(in the rows, 128 means zero)
One turn sends every row of this set to another row. A few are shown first. Where does it send the rows asked after them?
ridav: [118 140 109 165 119  87  95 146 149 106 104 163 128 120 124 100  60 114
  93 139 113 130 111 162 150 116 112 158]
momaf: [110  76 118 112 123 103 119 101 122 116 124 141 141 114  90 123 137 165
 113 128 119 128 105  96 160 146 149 165]
Zofeg: [133  67 129  98  91 112 132 117 111  98 132 175 126 137 131 140  98 126
 130 105 123 120 109 127 105 113 172 121]
koga: [ 91 113 122 112  93 104 138 103  97 110 120 154 113 125  92 161 111 144
 116 108 149 135  76 118 147 111 178 111]
Vut: [110 134 117 152 115  82 106 162 161 103 115 161 131 134 120  98  59 104
  99 145 109 136 106 153 146 122 106 149]
Maz: [174 147 123 126 117 140 172  99 102  91 121 123 127  96 169 128  99 104
 126 139 128 159 106 121 137  93 162 149]
Pazok: [113  96 112 144 133  95 122 119 131 124 136 120 162 123 134  94 152 149
 109 155 162 139 136 102 127 131 136 168]
laku: [130 130 121 156 118 129 144 142 132 127 136 132 142 108 181 118 124 103
 131 171 147 127 153 129  94  91 156 124]
nagi: [113  93 132 103  91 109 157 127 117 105 132 173 123 123 119 156  99 121
 152 105 135 123  91 134 111 109 182 110]
zel: [108 151 121 160 121  84 115 159 161 108 116 157 127 124 120 104  57 100
 109 139 112 143 103 156 150 124 104 136]
mul: [161 149 123 123 113 136 180 107 106  92 117 123 128  96 162 129 103 105
 130 144 134 156 100 120 136  87 173 154]
Fip: [100 129 126 126 106 112 135  85  96 117 128 148 102 115 104 168 101 138
 117  97 144 150  81 121 151 122 159  88]
Tavud: [130 127 121 153 118 129 138 141 130 124 135 132 141 111 184 116 122 105
 128 170 144 126 155 128  93  92 155 127]
rel: [148  73 130 110 103 119 118  92 107 100 142 170 117 133 148 144  82 123
 125  95 112 135 122 130 108 125 148 107]
tiku: [ 90 107 119 116 126 101 144 113 130 123 124 140 137 100  78 138 142 153
 136 126 135 132  90 103 167 140 162 150]
zalom: [118 123 126 136 146 117 123  74 122 128 137 129 120  93 105 141 120 148
 125 104 117 157 114 106 173 160 118 123]
zap: [135 127 121 158 121 131 137 136 129 126 136 131 139 109 185 115 119 103
 124 167 142 129 158 129  95  94 149 124]
tizig: [106 160 113 173 125  85 110 150 152 112 106 164 124 112 115 113  60 107
 104 136 122 134 103 166 157 115 116 145]
bekis: [162 136 120 118 108 132 177 114 102  87 113 126 134 104 160 124 105 108
 128 148 135 149 101 118 135  85 177 163]
supe: [109 141 109 160 116  81 103 157 151 108 102 167 134 122 114 102  65 115
  97 146 119 125 103 162 151 113 124 162]
neb: [ 93 121 117 145 135  95 145 134 140 132 136 119 159 112 120 105 156 141
 126 155 178 138 120 108 130 124 150 158]
taba: [ 92 149 123 162 147  99 152 116 139 140 145 112 146  96 125 121 147 128
 134 141 178 154 124 114 140 131 137 130]
buta: [102 149 117 155 118  80 121 165 161 107 113 159 129 125 114 106  60 101
 111 144 115 138  98 154 148 122 111 142]
fili: [107  83 114 106  87 106 119  99  94 105 121 157 120 141 101 146 110 152
  99 112 135 132  88 111 141 117 172 127]
rami: [128  90 118 125 134 113 105  75 117 118 134 134 132 109 108 123 125 157
 109 115 108 144 121  99 165 158 123 149]
Kote: [117 118 139 117 107 114 158 110 117 111 141 168 109 111 127 166  90 109
 156  92 136 138  96 138 118 117 166  86]
pafo: [114 142 121 157 120  84 106 154 159 106 117 158 127 129 122  99  54 105
 101 141 107 142 106 156 148 126 100 140]
lene: [132 133 124 159 122 131 141 136 130 129 136 130 137 106 186 119 120  99
 129 167 145 128 156 129  96  94 149 118]
Nefin: [114 141 122 166 154 107 132  93 135 138 149 110 139 101 145 114 138 133
 119 135 160 166 142 112 142 143 114 126]
Vuruv: [117 154 113 171 126  86  99 141 150 109 105 162 125 115 122 107  55 111
  96 136 115 136 111 165 155 119 108 146]
toli: [173 128 118 117 109 134 167 106 100  86 117 125 134 109 166 118 104 111
 119 146 126 150 106 115 131  88 170 165]
Feda: [ 93 134 125 133 141 108 148  95 129 130 132 132 125  87  86 149 133 143
 141 111 132 149  95 110 172 149 141 126]
Pezuf: [137 107 138 122 112 121 135  88 112 109 146 165 108 118 143 158  77 114
 139  86 118 143 116 137 118 128 145  84]
nosa: [103 154 113 165 116  82 114 158 153 109 101 167 127 116 110 108  64 111
 104 142 125 127  97 166 155 113 126 153]
fikul: [105 138 118 152 117  81 113 168 161 106 111 161 132 130 117  99  62 107
 105 147 113 135  98 155 145 121 112 148]
bab: [126 109 115 156 145 104 111  95 130 128 144 114 150 116 149  95 138 142
 104 143 152 156 152 103 132 142 114 147]
lat: [119 113 124 127 111 116 115  66  88 113 134 145 102 122 119 159  94 143
 102  92 130 154 101 118 150 132 141  93]
zodag: [124  84 118 115  98 115 102  77  89 104 128 151 115 138 118 144  98 152
  89 103 123 144 104 112 145 127 149 117]
dile: [129 135 123 158 122 130 146 142 131 127 134 132 137 107 180 121 122 100
 133 169 148 128 153 131  96  92 154 123]
miruz: [176 136 121 122 113 139 165  98  99  86 121 124 129 103 172 121  98 108
 118 141 123 155 113 119 135  92 162 158]

mul moves to miruz
fikul moves to zel
Now find these:
nagi moves to Pezuf
ridav moves to nosa
momaf moves to Feda
Fip moves to zodag
taba moves to bab

